One turn or mirror swaps these rows in pairs. Which row does each one swap with?
The rows were stretched afterwards, more along some directions than others.
rigig: [ 16   0   3  -5  -5  10   0  -4   2  -1   7  25 -11 -16   5  -8  14   3
   2]
bof: [  9   7   9 -12  -9 -12 -13   9  -9   2   3   8 -16  -9  -6  -2 -14  18
  -1]
Sib: [-10 -17  -2  -1  14  19   0   2  17  -3 -19  -4  18   7  24  -2  23   5
  -6]
Gidib: [ -8 -10 -14  -5  31   1  12   9   6 -17  -1   1  -1   4   8  -4  19   4
   5]
tebut: [-11  12 -11   6  11  12  19   5   1   7  -4  15 -22  -8 -14   6  -8   4
 -13]
vomez: [ 10   9   1  -3   9 -10  21  -6  -1 -14  -5  21 -20   7 -10  -2   1  14
  11]
mef: [ 14  -9   1  -7 -14  -7 -12  -4 -13  -3   7  26 -14 -23   6  -7  12   4
   3]
Kod: [ 17   6   9  -6 -27 -22  -8  -6  -9   7  16  10 -17  -9 -11  -8  -1   4
  15]
pim: [  5  18  -1  13 -14 -14  -5   8   0  14  -1   6 -18   1 -19   9 -15  11
   1]
meda: [  2   5  17 -17   8  -3 -17   1 -14  15  -6 -10  11   5  -4  14 -10  17
   0]
mit: [ 14  22   1   4 -12   3  -2  -3 -16  -3  17  20 -24 -15 -14  -1 -17  10
  14]
Nem: [ -5  16   1  15 -12  -7  -6   0   3  17  -2  -3  -4  11 -13  16 -27   0
  -1]
rogo: [ 12 -24  10  -6  -6 -24  -6  -7  -4  -1 -10  -3  18  17   8   0   9   6
   7]
kelop: [ 28 -11 -17  -3   6  -6   9  -7   3 -14   3  12 -28   6   0 -12  -1  15
  18]
falu: [  8   9   1 -12  -7 -17  -7  -1  -2  12  12  -8   9   4   4   8  10   0
  10]
Lasup: [ -2 -13  -1  -5   5 -10 -38   8   2  12  10  -6  19 -17  16  -6  23  -4
   4]
Vava: [ -2  -7   7  14   1  -3   0   0   3   9 -19 -11   1  28  -7  14 -13  18
   3]
feki: [  0 -16  10   0  -4  -3  -1  -2  -3  -6 -10   7 -10  -3   4 -15   6   4
   3]
Mip: [ -2 -18  -4  16 -16 -19  -6   4  15   0  -4 -20   8  17  14  -6  -8   0
  -3]
Nug: [  7  -6  -2  -1  -9 -15  -7   8   2  -2   8  15 -11 -17   7 -16  17   7
  -3]
Neres: [ 20 -10  12   1 -12 -23 -19   1   8   6  -6 -14  14  23   5   5   4   8
  16]
zopu: [  9 -27  -8  -2   8   5   8 -13  10 -10  -4   1   0  -1  17 -12  18   3
   4]
Pog: [ 12 -14   6  20 -14  -7 -12  -2   4  -1 -19   3  -5   6  -1 -11  -3   2
   2]
zivi: [ 13 -13  -2 -11  -5 -24  11   1  -9  -6  -2  16 -31  -6  -1  -8   0   5
  -2]
fot: [ 14 -12   5  -5  -9 -18 -37   1  -2   9   4  -9   8 -11   9  -5  15   7
  13]
mizol: [-16  -6  -8  -7   7 -18  -6  12  13  -1  10 -21   1   9   5  -4   5  10
   6]
vena: [  9  -2  -2   5 -19 -15 -16   4 -14   8   5   4  -5  -1  -9  -3  -3  -7
  -2]
Sep: [ -5 -33 -12  -6  20   0   4  -5  13 -15  -1  -8   6   3  28 -10  24   1
   7]
Vuf: [ -1   4  14 -27   8 -16 -21  12  -4  10   4 -12  20  -4   6   8  19  10
  -2]
pegep: [  0   9  -1   9   1   0  27  -4   4 -10  -8   1 -10  17 -10   4 -20   9
   2]
bif: [-10   4 -13  13  15  -1   1  12   4  -2  -3  -3  -7  -3  -2  -6  -7  -4
 -13]
kazu: [ -5 -17 -33   7  24  12  15   1  24  -5  -1 -12 -10   3  12  -3   2  -1
  -4]
lalu: [-22   7 -10 -10  26  11  14  -1  -1   4   3  -4   1 -14   2   7  15  -7
 -11]
Dize: [ -5   0   2 -24  30 -12 -14  10   1   1   1 -21  18  -2   5   5  17  14
   7]
netu: [ -4   1   3  -1  -4   1  -3  -1  -3 -15  -1 -17   3  21   8   2 -15  15
   9]
siluk: [  1  10   0   2   3 -23   3   5   1  -3  -4 -18   1  23 -13   9 -17  10
  15]
Degif: [ 19  -2   4   7 -28 -32 -30   4  -5  16  12   2 -10  -5 -11 -15  -2  -6
  16]
zepuz: [ -6  -7 -14   5  18   8  23   8  -3   1  -6   9 -15   1  -8   0 -12  10
 -16]
vutu: [ 17 -14   7 -11 -11 -33 -22   8  -1   4   2   4  10   3  -2 -16   5  -1
   8]
vefu: [-27   4  -2  -4  14   1 -17  16   1  17   7 -21  20   1   3  16  -1  -3
  -6]
kad: [  9 -20 -22   3   9   0  14   1  21 -12  -3  -4  -3  12  16  -9  10  -2
  -1]
daror: [ -3  -1  -8   1   8  13 -29   6   1  11   8  -7   0 -17   3  -3   6  -2
   6]
bebu: [  3  13   5  -4  -2  -4  -9   6 -13  18   2   8  -5   2 -12   6   4  12
 -10]
gezu: [  0 -14   0 -14  26  -3   0  -3   2  -6  -5 -19   7  13   6  -1  16  11
  15]
bipet: [ -4  -9  19 -23  -1 -12  -8   2 -18  -9  -5  -1   8   4   1  -1  17  13
   4]
Dodi: [ 28  -8  -8   2  -4 -29  18  -1   2  -5  -4   6 -22  23 -12  -7 -16  12
   4]
Tevat: [  1   1  -3  -5  -3 -24 -16  16 -10  -4   8 -18  -8   6  -6   4 -19  20
  14]
Zun: [-16 -16 -13   4  16  -7 -19   9  21  -3  -7 -31  22  12  14  -2  19  -1
  11]

siluk is swapped with tebut
Lasup is swapped with Sep
Dize is swapped with kazu
vutu is swapped with zivi
bof is swapped with Dodi
pim is swapped with pegep

One turn or mirror swaps these rows in pairs. Which row does each one swap with?
The rows were stretched afterwards, more along some directions than others.
sazu: [  3 -13 -21   5  31  12  30 -10  14  -2  -8  -6  -6  -1 -10  -4]
Memas: [ -6   8  -8  -5  17 -22  15 -20   8   9   1   5   2 -14   8   5]
mibe: [ 22   4 -16  13   1   4  13   4  14  21  11  -1  -8 -15   6  -3]
Tam: [ -1 -17  -7   4   7 -23  -9 -35  17 -16 -11 -14  -5   9  -9 -13]
kitom: [  1  -9 -10  -8   9  -4 -28  -3   5   3  23  21  -9 -36  13   9]
Vus: [  1  -7 -24   0  11  -7 -18 -32   6  -2  19  19  -1 -34   6  -9]
pamib: [  4 -11  -9  -4   7   5 -26   1   4  10  21  20  -8 -37  13   9]
vapov: [ -1  -3   9  -7   1 -19   2   2  -3  -9 -19 -17 -12  17 -10 -16]
Mib: [  4 -11 -23   1  33  16  29  -5  17   0  -7  -2  -7  -3  -3   0]
tifif: [  0 -10   4  -6   5 -18   0 -10   6 -11 -18 -19 -15  14 -12 -12]
tumat: [ 19   5 -15  14  -3   1   9   1   7  19  14  -2  -8 -13   5  -2]
ginit: [ 19  -2 -16   8   7   7  30  10  29  27  -4  -4 -12 -14  -6 -15]
guzo: [ 16   1 -27  18  -3  -3 -15   1  21  22   8  18 -23 -24   3  -5]
bot: [ -2   1 -22   0  11 -14 -10 -35   7   1  13  20   5 -29   9  -4]
nela: [ -3  -6  -5 -11   9   5 -10  16  10  10  10  14 -15 -27  15  13]
mozo: [ 11 -13   2  -3  27   3   3  -1  19  11  -8   9  14 -25  11   8]
bomer: [  9   1  -7   5  11   7  23  13  23  19 -19   8   4 -22   5   5]
lat: [ 24   4 -19  17  -1   1  13   1  15  20   9  -3  -2 -16   5  -5]
vize: [  5 -12   1  -6  33  -7  10  -5  19   2  -9   6  13 -20  12   9]
Rigo: [ 12  -6   3   0  23  -1   9   4  21  14  -9   8  17 -24  13   5]
sel: [ 13 -20  -9  11  26   5   2 -17  31  11   1   8  15 -35   3   3]
kela: [ 12 -23 -20  19  12   1  -3 -41  34  -3  -3  -6   9 -16  -6  -7]
Kobep: [  2 -13 -10  -8  12  -3 -26  -3  10   6  23  20 -13 -34  11   8]
pav: [  3 -10 -25   1  27  14  22  -3  11  -3  -6  -2 -10  -3  -5  -2]
mev: [  2  -3   1 -10   0  -1 -12  12   3  13  11  13 -11 -27  16  16]
veva: [ -1  -2 -21  -9  34   6  14  11  14   6  -3   7 -12   2  15   8]
tizon: [ 12 -19  -6   6  27   2   3 -18  28  12   0  11  15 -29   4   7]
fiza: [ 11   6 -15   0  -1  -7 -22  17   5   0  -2   9 -14  -9  19   6]
Gena: [  1 -14 -21  -4  14  -8 -26 -28  13  -3  25  19 -11 -32   5  -4]
Zanil: [ 12 -23 -15  14  22   0  -1 -40  32   5   0   6  14 -23  -2   0]
ber: [ -6   9  -3  -5  18 -19  17  -4   4   7  -6  -1   3  -3   9  11]
rodab: [ -9  -2 -16  -1  11 -23   2 -39   9   2   7  10  -1 -20  -2  -9]
Somak: [-10   8  -8   0  14 -17  21 -11  12  11  -2   1  -1  -9   4   3]
riri: [ 13  -2 -17  11  10   6  21   1  24  14 -20   8   0 -23  -5  -7]
Nibu: [  6 -20 -14   9   9 -14  -8 -37  28 -12 -12 -15  -6   0 -10 -13]
Parov: [ 14 -17  -4   9  19   1   1 -17  26   9  -3   8  18 -28   3   5]
Zegiv: [ -5  -1 -21  -3  17 -16  -3 -38   8   3   8  15   0 -25   6  -6]
Sav: [  4 -13 -17   8  28  11  35 -11  11   3  -5  -8  -8  -3 -14  -2]
rad: [ 17   3 -11  13   1  -2   9   1   0  15  15  -4 -11  -8   5   3]
kek: [  2  -2   7  -7  -3 -17   6   6  -2  -2 -14 -16 -14   6 -12 -12]
rav: [  3  -7  -6  -9  12   3 -14   9  14  13  16  16 -10 -36  17  15]
Rade: [  9 -21 -16  12   5  -9  -9 -36  29 -13 -10 -11  -1  -5 -12 -15]
gifiz: [  7   6  -5 -10   3  -8 -17  27   3   0  -3  10 -13 -12  21   7]
mep: [ 11 -14 -24  13  23   3   3  -8  25   5 -17  10 -14 -10 -12 -15]

fiza is swapped with riri
veva is swapped with ginit
sel is swapped with pamib
mep is swapped with guzo

